In the rows, zero is written as 128.
The rows of R fall into several groups, and each row is roughly a mix of its group's hidden directions; one row fits no group.
R (100 x 12):
[[ 90 149 145 112  90 126 121 125 203 142 156 154]
 [131 178 136 115 126 127  93 176 174 132 114 179]
 [ 96  97 155 117 156  91 123  95 192 144 148 147]
 [ 89 141  92 188 107 144 115 139 113 139 183 110]
 [177 135 137 105 116 105 143 136 183  64 137 119]
 [135  72  83 133 134 148 148  82 108 122 130  76]
 [134  83  88 124 122 111 150 175 147 185 137 158]
 [ 85 164 145  95 124 106 100 108 110  70 161 146]
 [ 55 168 126 122  90 132 104 133 121 128 170 147]
 [152  78 122 146 121 183 154 102 107 158 133  84]
 [119 175 196 135 159 110 127 159 137 126 101 164]
 [172 127 164 135 123 120 126 137 135  48 150 159]
 [155 104  72  79 138 170 123 127 138 132 155  87]
 [ 84 141 111  90 129 176 134  88 110 142 163 170]
 [109 178 167 121  93 155 110 156 161 163 121 164]
 [126 143 117 115 191 103 104  79 175 125 100 116]
 [ 86 170 144 123 151 130  72 111 151  95 156 161]
 [107 154 172 167 125 122 153  99 108 124 143 196]
 [ 98 147 137 107 105  48  90 110 110 119 141 140]
 [ 99 170 169 131 111 180 110 148 142 170 162 122]
 [128 188 107 136 122 154 104  98 163  79  92 120]
 [147 136 115  55 120 156 134 121 169  81 151 124]
 [160 109 157 136  99 129 195 123 105  88 137  89]
 [116  98 170 137 136 103 161 107 189 127 177 129]
 [109 132 141 144 101 195 116 174  98 136 161 158]
 [ 94 127 177 109 124  86 101 148 184 123  93 120]
 [134 134 201 127 102 172 147 130 143 178 123 136]
 [ 86 104 159  79 159 158 106 113 166 164 141 129]
 [138 111 134 147 146  71 144 127  58 102 158 116]
 [138 104 118 147 133 110  99 173 112 154  76  71]
 [ 96 182 167 115  73 135 111 147 124 158 132 160]
 [126 139 163 140 156 186 163 104 143  80 150 100]
 [188 102 114 104 144 162 121 163 127 114 114  73]
 [141 170 101 151  82 112 115 165 162 135 153  80]
 [135  76 130 111 154  97 160  87 180 102 146 113]
 [ 51 124 139 141 134 101 113 102 117 172 114 163]
 [115 167  99 137  47 147 150 135 118 110 111 108]
 [ 83 113  98 128 143 118 143  72  95 145 139 181]
 [153  74 118 161 172 132 124 135  87 166 104 101]
 [130 115 132 153 103  88 131 150 118 132 215 137]
 [ 89 170 142 103  83  91 110 145 168  99 104 131]
 [ 95 169 107 122 168 141  68 102 161 142 106 139]
 [126 154  57 128 145 133  90 143  95 102  87 124]
 [ 97 117 166 135 145 181 115 157 104 139 184 155]
 [162 136 136 129 131 112 172  87 149  70 108  85]
 [160 110 184 126 129 100 152 103  85  86 133  95]
 [ 73 116 120 148 124  73  97 134 150 176 107 109]
 [146 121  80 181 119  88 125 136 145 162 158  87]
 [157 167 171 104 121 137 113 164  95 147  82 162]
 [129 166 137  75 130  80 110 139 110 100  85 163]
 [154 117 118 114 122 131 109 177 101 111  64  80]
 [134 149 153 149 139 216 127 118 105 112 114 101]
 [170 134 108 130 155 119  76 117 123 149  58 130]
 [ 97 136 167 151 119  64 128 125 131 105  81 164]
 [166  92 108  91 162 151 158  88 115  88 141 154]
 [ 83 115 119 184 160 124 151  94 105 111 147  84]
 [ 93 160 151 127  69 118 100 139  85 101 161 146]
 [126 142 115 118 175 101  71 119 176 115 125 173]
 [112 107 162 122 157 124 188 104 149 100 177 101]
 [130  78 151 132 169 165 176 138 119 166 155 106]
 [130 113 117 149 119  58 115 153 125 112  66 104]
 [161 120 139  51 121  84 129 117 130 108  96 153]
 [ 77 157 125 192 125 119 123 141  93 129 173 118]
 [103 151 190 123  99 116 147 114  63 147 123 126]
 [ 99 130 123 189 127 117 113 141  86 191 115 116]
 [ 93 169 129 100 108  64 108 137 143 101 145 164]
 [134 109  76 117 142  86 116 148 180 163 117 166]
 [ 95 129 151 123 155 133 123 138 165  97 196 170]
 [ 76 138  76 119 144 139 138 125 183 174 133 126]
 [161  85 168 117 173 147 135 133  95 105  78 137]
 [105 153  69 130 130 157 111 125 157 180  85 120]
 [ 85 140 144 139  68 168 135 105 102 169 146 107]
 [122 177 147 182  86  80 140 132 145 113 143 151]
 [133 118 163 165 131  51 135 126 155 103  99 145]
 [149 138 125  96  67 117 103 162 145 151 169 166]
 [ 65 105 147 128 150 127  95 127 124 193 107 122]
 [ 75 157 134 157  95  76 104 140 160 161 126 120]
 [124 117  91 117 161 107 160  94 166 166  95  85]
 [155  73 149 132 158  93 169  99  95 111 145 101]
 [155 110 129 202 144  74 151 111 132 138 148 140]
 [189 116 168 144 133 152 146 117  92  86 102 100]
 [194 101  83 143 141 147 141 142  87 119 122  92]
 [135 120  81 181 124  96 126 126 142 174 170  96]
 [158  91  79 172 170 149 133 134  98 118 133  91]
 [ 94 153 135 189 128 132 119 160 162 139 184 140]
 [ 84 146 151 178 108  67 111 141 139 154 106 133]
 [142 110  85 117 169  94 123 114 168 175  86 122]
 [138  86 118 146 163 104 157  98  72 102 131  88]
 [120 133  64 144 132  90 107 136  71  95 146 117]
 [172 130 133 122 117  77 131  93 103 108  76  89]
 [108 156 157 172 110 189 126 143  99 173 123 118]
 [201 101  89 121 140 167 111 162 132 139 111 132]
 [113 130  96 132 142 160  79 151 119 196 102 149]
 [114 124  71 145 124  81 108 142 142  98 188 134]
 [117 165 141 190 124 166 111 175 111 160 149 136]
 [ 90 106 138 113 171 114 132 100 109 193 132  91]
 [ 57 151 108 116 152 139 102 107 138 182 132 117]
 [143 143 123  69  97 155 107 132 179 145  89 156]
 [136 136 198  96 145 173 140 119 153 104 146 163]
 [148 143 148 131  89 104 153 124 138  45 150 134]]

Here is one row from each group, named. Which group is each of the other rows in?
[ 64 144 131 152  84 165 133 100 146 158 154 109]  J
[142 111 197 134 167 152 104 123  76 115 149 128]  B
[179 103 141 185 149  89 153 126 101 104 103 139]  X

[123 140 112 108 166  65 108  80 164 128 101 113]  B
[104 131 155 136 174 195 157 106 144 119 154  99]  B
[ 71 123 123 124 105 148 151 134  93 191 149  98]  B
[ 76 186 128 121 105 121  68 112 120 112 135 145]  B
[ 90 145 111 176  97 186 121 127 112 164 147 103]  J
[ 95 126 133 145  94 175 131 115 192 163 159 122]  J
[125 134  99 104 129 141 156  75 145 114 191 168]  X
[112 119  89  46 125 143 115 116 166 108 139 113]  X
[196  84 114  99 148 135 129 141 181 125 124 142]  J
